Questions about the array below. Counting starts at 1.
1) Find the entry just left of 79.
2) Find the top-right entry.
3) Find the entry in the bottom-left corner.
4) Find the entry just left of 85.
5) Find the entry at row 3, column 2.
6) Find the entry directly below 73.
7) Find the entry just left of the largest entry.
8) Find the entry in row 3 and column 1.
[[84 71 52 77 64 43 86 61 83 61 90 49 70 13]
 [16 56 36 59 52 87 66 69 52 87 29 79 68 59]
 [23 73 45 50 50 75 83 76 32 98 55 40 78 31]
 [28 70 88 34 32 49 67 57 14 85 56 34 67 47]
 [93 54 87 67 62 27 55 29 54 27 89 47 50 50]]
1) 29
2) 13
3) 93
4) 14
5) 73
6) 70
7) 32
8) 23

[[ -6  12  21  -1  20  -2  14  -9  -1  -9  16  -1   1]
 [-10   9   5  -9  14 -29  -9   5   4  12  -6   9 -14]
 [ 15   5 -14 -23  20  25 -12   9  -7  25  11  24  13]
 [ -7  -2  17 -30  -9 -16  -3   4   9  14 -10   7  -2]
 [ -7  10  21 -11  11 -27  -2  -3   2   2   4   2  -6]
 [ 19   2 -10  22   4  12  12   1   3 -22  16 -13  22]
 [-13  -5  -9  -1  -4 -10   0  -2   7  -4  -9   1 -22]
 [  1   0  12 -38 -20   7 -12   8 -16  18  -7   9  -7]
 [ 25  10 -15 -26 -11  12 -20  23 -10  33   2  13  -2]
 [ -1  -5   1  -4  -5   9  -1  18  -2  21  -6   4  -1]]
The second entry on the diagonal from the top-right corner is 9
The 3rd entry from the end, reading row by row: -6
What is the top entry of the column that holds the smallest entry? -1
What is the 1st entry in reading order? -6
What is the bottom entry of the column that holds the smallest entry? -4
What is the entry directly above the largest entry? 18
What is the smallest entry in the first column? -13
What is the entry just left of 23? -20
The entry just right of the largest entry -> 2
The bottom entry of the column that holds the largest entry: 21
The 1st entry on the diagonal from the top-right corner: 1
What is the largest entry in the first row? 21
The 3rd entry on the main diagonal: -14
The top entry of the column that holds the largest entry -> -9
What is the bottom-left entry? -1
What is the fifth entry from the end, reading row by row? -2
The bottom-right entry is -1
What is the entry directly above the smallest entry? -1
The fifth entry, reading row by row -> 20
What is the smallest entry? -38
What is the largest entry in the last column? 22
The largest entry is 33

[[-2.1, 2.0, 0.0, -1.9, -1.3, 0.5, 1.1, 1.3, 0.5, 0.5, -0.4], [-0.4, -1.1, 2.6, -1.2, 0.4, 0.5, 1.1, -1.0, 0.5, 2.1, 2.7], [2.0, 1.6, 0.0, -1.9, 0.4, 0.5, 2.3, 0.0, 2.6, 1.6, -0.4], [0.8, -1.6, 2.5, 1.1, 1.2, 0.5, 1.1, -0.6, 0.5, 1.4, 2.8], [-1.8, 1.6, 0.0, -2.1, 0.4, 0.5, -0.3, 1.0, 0.6, -0.3, -0.4], [1.5, 1.6, 0.0, -2.0, 0.4, 0.5, 2.3, -0.3, 2.6, 2.0, -0.4], [-0.4, 2.9, -1.3, -1.9, -1.4, 0.5, 1.1, 1.2, 0.5, 1.3, -0.4], [-1.9, 2.2, -0.1, -1.9, -1.2, 0.5, 1.1, 1.4, 0.5, 0.4, -0.4]]
Which number is the third largest entry?
A: 2.7
Which number is the largest entry?
A: 2.9
Which number is the 1st entry in reading order?
A: -2.1
The entry just left of the largest entry: -0.4

m =
[[ -7  13 -23   5 -29]
 [ -9 -26 -20  16  20]
 [ 14 -38  18   4 -38]
 [-27  17   3   6 -20]
 [-14  -5 -20  19   3]
 [ 20 -10 -13  14  18]
 [-21  28  27 -20   8]
 [-20   6  17  27 -17]]
Rows and columns are numbered from 1.
The top-right entry is -29
Give the entry directly below -26.
A: -38
The entry at row 1, column 1 is -7
The entry in row 1 and column 2: 13
The entry in the bottom-right corner is -17
Give the entry just left of -17.
A: 27
Give the bottom-left entry.
A: -20
The entry directly below the largest entry -> 6
The entry directly above 16 -> 5
Give the entry at row 3, column 3.
A: 18
Give the entry at row 3, column 1.
A: 14
The entry just left of -10: 20
The entry in row 1 and column 3 is -23
The entry in row 2 and column 1 -> -9
Give the entry directly above the largest entry.
A: -10
The entry directly above 8 is 18
Give the entry just right of 4.
A: -38
